Each row is where one point has got to under a steady rotation. How many steps took it there?
The counts run from 0 to 899.
[135 146 101 172 128 111 132 128  93 115 140 131 118 181 122 146 173 115
  84 151 171 161 100 139 126 139 116  77 134 132 129 164 149 129 137 114
 125  53 131  88 164 121 198  92  80  95 115 158  92 135 155 126] | 792
[135 122 125 137 122 168  92 122 121 133 121 116  71 125 143 120 167 106
 104 111 156 137 150 141  69 130 121 102 197 152 150 130 130 180 149 112
 119 110 147 116 122 145 194  90 136 123 106 103 113  74 140 104] | 98
[ 92 166  82 163 152 172 123 117 105 112 123  94 123 160 142 120 141 120
  86 102 123 102 158 143  89 102 151  91 120 112 114 144 144  97 117 112
  94 131 118 117 140 142 193  82 162 107 157 101 172 147 137 134] | 451
[126  84 155 127 150 158  81  80 120 169 147 105 111 108 121 137 151 112
 107 153 162 126 150 137 152 155 144  73 149 137 100 145 114 131 110  79
 107 111  93 105 143 119 187 161 115  91  82 127 122 136 161 104] | 81
[ 90 130 127 187 173 123  88 125 122 196 125 107 138 116 146 136 181 160
  89 137 180 123 126 140 108 137  95 121 150 122 116 154 113 119 130 152
 158 139 111 113 163 189 186 102 125 110 126  89 123 133 132 130] | 318
[116 102 130 157 176 104  81 103 112 176 151 141 111 122 160 129 146 119
 110 146 152 129 150 152 109 153 122  89 130 115 134 141 141 122  85  79
 101 119  90  94 177  85 176 131 134  83  80 137 150  95 155 107] | 727
[ 81 130 100 131 164 132  96 113 156 135 120 147 105 190 133 143 140 126
 104 121 122 151 115 129 113 113 140  65 137 120  94 124 117 144 136 139
  99 132 153 122  98 141 210 113 142  71 111  89 147 135 151  92] | 466
[105 147 121 120 170 180  80 114 115 151 125 120 120 141 152 119 167  99
  66 125 138  97  94 143 145 118 145  90 122  87 104 166 136  94 132 127
  93 119  97 107 142 173 155 121 142  91 146  89 148 166 146 132] | 886
[130 148  93 192 121 122 114 126 118 148 117 139 118 157 137 109 182 120
  87 141 203 149  81 148 136 148  85  90 163 109 158 166 134 118 130 137
 153 106 139 119 162 128 168  87 107 130 127 147 115 122 136 139] | 360
[142 110 137 130 150 154 112 141  83 133 127 131 119 142 180 113 139 117
 141 106 155 129 125 170 104 110 162  81 154  98  85 189 141 111 134 138
 104 140 143  89 168 105 155 137 169  80 142 137 137 122 172 124] | 417
[ 95 168  86 175 140 151 120 130 132 156  98 135 147 153 121 101 149 114
 120 130 152 109  95 149 122  88 130 108 149  69  98 142 143 101 132 158
 112 145 123 120 140 191 182 120 154  83 135 107 156 152 159 132] | 641
[111 128 117 195 155 110 100 135 126 193 128 114 110 151 128 143 192 123
  84 148 174 130  92 134 128 139 114 106 125  98 143 127 162 131 112 105
 156 132  97 115 153 168 188  85  85 100 139 113 114 146 113 130] | 750
[122 114 123 120 109 167 108  96 134 131 117 121 113 201 155 122 181  96
 131 133 134 139  67 133 133 113 147  69 145  81 107 146 143 129 128 135
 116 139 166 111 109 133 184 117 124  64 125 129 123 120 140  94] | 212
[ 99 154 114 195 172 152  91 143 122 165 114 120  68 112 140 155 172 149
  90  97 143 105 128 164 106 139 139 110 148 106 128 168 117 112 124 100
 115 170 110 114 126 135 178 100 150 134 134 105 155 138  91 175] | 491
[102 144 107 197 145 141 118 131 106 140 118 130  62 130 124 150 152 159
 110 112 157 177 149 169  87 129 128 113 137 143 142 117 120 140 130 105
  91 142  96 134 118  87 192  90 125 136 129 119 169 112 129 142] | 733
[123 143 115 137 142 146 108 149 119 116  95 105 122 163 151 173 113  85
 114  95 128 130 104 132 113  86 124  53 159 127 100 145 135 140 115 117
 127 149 147 123  97 102 219 120 110  81 148 124 140 140 172 124] | 221
[118 135 100 164 184 131  69 121 131 184 167 134 135 126 150 135 164 110
  78 111 152 127  89 141 135 152 162 106 129 106 139 162 167 133 126  99
 123 117 113 103 147 170 180  85 138 110 133  95 128 109 134 143] | 496
[112 129 138 161 148 157 115 113 163 179 127 144 108 148 146 120 162 141
  92 138 121  96 161 128  96 125 121  93 129  88 104 112 139  87 104 107
 100 158  93 108 158 162 199 103 130  76 131 106 163 145 115  94] | 695
[106 144 133 221 140 142  76 114 139 169 141 128  80  95 105 140 132 128
  78 135 138  94 131 142 148 123 133  86 156 113  96 151 136 104 130 122
 142 144  91 140 121 155 201 113  96 121 111  91 128 148 145 162] | 73
[141 119 152 155 105 163 118 119  95 146 117 102 100 137 148 108 162 128
 113 168 159 171 169 144  86  99 124  95 172 163 115 134 113 160 139 132
 122 111 127  99 142 107 208 122 137 118 107 136 129 107 164  89] | 339
[ 96 113 122 147 127 170 137 136  96 105  83 110  67 149 143 152 143 104
 147 106 183 138 140 163  71  86 136  97 156 127 102 157 118 133 166 153
 101 118 123 112 129 136 185 123 111  83 122 127 106 125 168 118] | 598
[141 132  92 145 166 137  76 108  91 146 166 144  96 155 151 136 172 112
  63 116 113 133 126 144 103 145 140  85 109 128 135 156 162 131 114  88
  75  98 109 101 146 111 165  89 134 113 141 115 156 134 148 126] | 483
[ 87 139  86 152 137 175 107  95  86 134 114 117 104 181  98  76 172 131
 138  98 180 120 111 154 130 124 167  90 131 111 122 138 151 126 132 103
  81 104 120  96 141 129 119 133 162 116 150 151 142 129 178 148] | 633
[106 136  84 139 190 113  73 140  97 177 111 149 117 137 141 119 164 116
 113  88 146 124 102 160 142 127 126 101 148 106 113 149 174 122 112  96
  88 121 121 102 147 126 156 119 184  94 135 117 147 123 162 151] | 673
[131 144 108 198 101 144 111 123 125 152  83 117 116 127 118  76 110 123
 102 149 190 133 141 169 134 110  95  88 176 115 145 124 149 125 113 131
 128 115 129 112 154  82 180 107 131 133 113 152 129  91 166 125] | 151
[ 97 150  73 206 143 138 131 129 118 137  84 126 124 193 115 121 152 148
 100 100 182 124  98 156 126 127  98  79 128  97 141 147 118 104 121 129
 139 119 121 115 141 113 160  99 116 109 162 149 137 138 145 157] | 183
[148 117 127 134 133 138  73 105 109 138 135 146  85 155 123 135 163 101
 103 114 133 168  66 131 155 157 151  41 155 120 114 164 152 143 120  90
 118 132 160  93  96 102 187 121 115 130 113 122 134 125 152 144] | 39
[ 71 142  83 176 162 136  88 112 152 163 109 125 120 143 122 155 117 105
 119 112 119  97 120 165 124 105 143  99 150  85 115 137 153 111 106 114
  93 136 111 135 120 137 202  96 138  73 104  86 140 126 161 143] | 464
[122 118 136 178 177 126  95 133  88 175 136 133  98  94 117 105 156 143
 117 112 154 121 144 142 120 152 144 103 171 128 100 145 172 116  96  80
  98 140 107  81 151 130 174 117 160 125 127 135 177 115 144 152] | 55
[107 118 120 148 158 128  96 111 174 168 122 126 109 143 153 158 137 123
 108 129 156 161 124 150 106 142 113  76 159 136 127 140  88 134 121 134
 154 175 142 138 105 108 237 125 146  91  93 104 158 120 125 113] | 721
[123 124 136 144 132 168 128 151 140 114  59 112  87 185 135 149 155  91
 127  84 186 125 105 163 111  95 135  72 162 122 137 114 124 136 125 104
 145 116 131 119 105 124 184 118 119  94 157 143  87 128 156 133] | 180
[108 166 110 204 110 162 102 100  86 141  63  97 107 181 109  90 162 127
 120 151 157 138  99 152 154  97 119  96 167 100 126 134 156 125 121 130
 118  93 126  95 145 115 133 129 143 133 127 155 122 143 165 129] | 392
[127 118 137 136 135 185  85 138 117 152 115  97  86 135 167 135 132 109
  99  93 135  75 137 133 100  91 160  77 157 132  98 143 128 108 112 119
 121 159 109 117 140 138 182 134 155 107 155 103 159 149 167 133] | 449
[147 102 145 134 150 128  66 114  97 169 133 144 102 126 140 153 153 108
 118 111 142 142  84 137 144 145 145  54 171 114  83 186 142 128  97  90
 132 160 136  92 123  97 178 156 126 106  93 121 132 144 160 139] | 40
[112 124 126 156 108 205  95 126  98 164 112 104  92 131 150 138 152 124
 139  81 114 107 143 162 107 104 142  79 149 125  73 126 149 111 132  91
 118 163 108 138 126 121 175 141 144 117 161 119 125 139 170 133] | 880
[ 94 138  95 177 148 121 100 140  53 175 100  93 122 132 137 134 180 104
 118 143 149 142 110 165 125 101 100 120 159 154 128 151 149 162 137 120
  98  63 108 103 160 113 163 109 144 120 101 146 111 118 175 132] | 351
[115 132 121 117 178 142  74 150 133 160  88 142 109 164 143 107 154 107
 112  85 142 145 111 142 123 117 148  78 175 145 102 127 148 158 136 113
 112 127 152 103 106 141 175 137 197 100 131 111 126 110 162 116] | 675
[106 159 113 182 175 117  56 116  99 153 144 138  97 116 127 115 142 135
  98 135 152 166 108 154 141 138 147  83 164 119 125 162 169 153 124 122
 107 116 128 105 142 113 169 109 165 148  86 104 144 108 164 152] | 283
[105 144  98 156 160 165  77  95  92 171 169 104 119 116 119 115 165 106
  94 124 144 135 114 138 140 153 142  96 136 135 126 156 163 128 104  94
  80 126  94  93 135 115 175 126 162 130 115 116 204 119 149 144] | 269
[ 88 130 105 148 168 141  72  97 149 186 136 110  97 152 157 145 183 113
  89 151 128 107 107 141 129 110 125 124 128 102 144 142 133 112 115 118
 104 135  96 128 132 168 171 102 134  92 110  76 155 128 117 106] | 709
[129 155 118 159 137 181  81 117 124 127 104 108 112 134 108  96 141 102
  91  96 139 116 127 143 136 113 146  63 177  93 132 125 179 132 100  66
 112 119 150 130 103 131 168 104 155 130 129 100 122 103 154 142] | 892
[ 92 163  94 183 167 121  97 120 119 175 143 111 140 144 133 122 170 144
  67 141 170 131 123 116 120 140 113 117 142 117 144 132 137 144 142 138
 141 104 119 108 143 183 199  91 123 115 128  97 132 131 135 124] | 319
[127 128  89 143 138 144 119 136  83 110 131 126 119 165 124 121 181 100
 124  95 194 155 106 150 112 140 143 111 116 150 131 152 146 138 147 114
  92  78 114  86 157 140 177 108 104  88 162 152 134 127 162 117] | 806
[106 134  95 165 111 162 120 114 121 153 120 112 136 185 145 112 180 100
 100 151 168  98  89 155 128 102 127 121 112  94 140 133 150 111 129 143
 103  93 107 107 156 180 165  92 120  72 143 133 106 136 149 115] | 387
[107 109 131 153 145 156  92 106  95 174 105 106  89 138 103  96 208 121
 129 120 176 162 133 157 115 153 134 102 152 148 126 117 151 162 135  73
 104 124 120 106 120 150 158 117 147 137 124 134 129 116 126 121] | 311
[ 79 115 118 131 167 147  90 104 114 128 114 109  80 123 137 178 168 134
 120 103 147 114 159 132  66 123 145  90 138 108 106 156 118 138 134  97
 104 158 140 133 134 156 201 107 126  90 106  80 151 124 139 115] | 276
[ 92 131  56 173 156 126  95 141 132 173 133 165  93 164 133 146 164 137
 108  88 139 113 103 163  98 127 129 105 125 117 130 149 120 104 122 142
  99 154 107 112 152 140 174 113 152  89 137 119 207 142 141 153] | 237
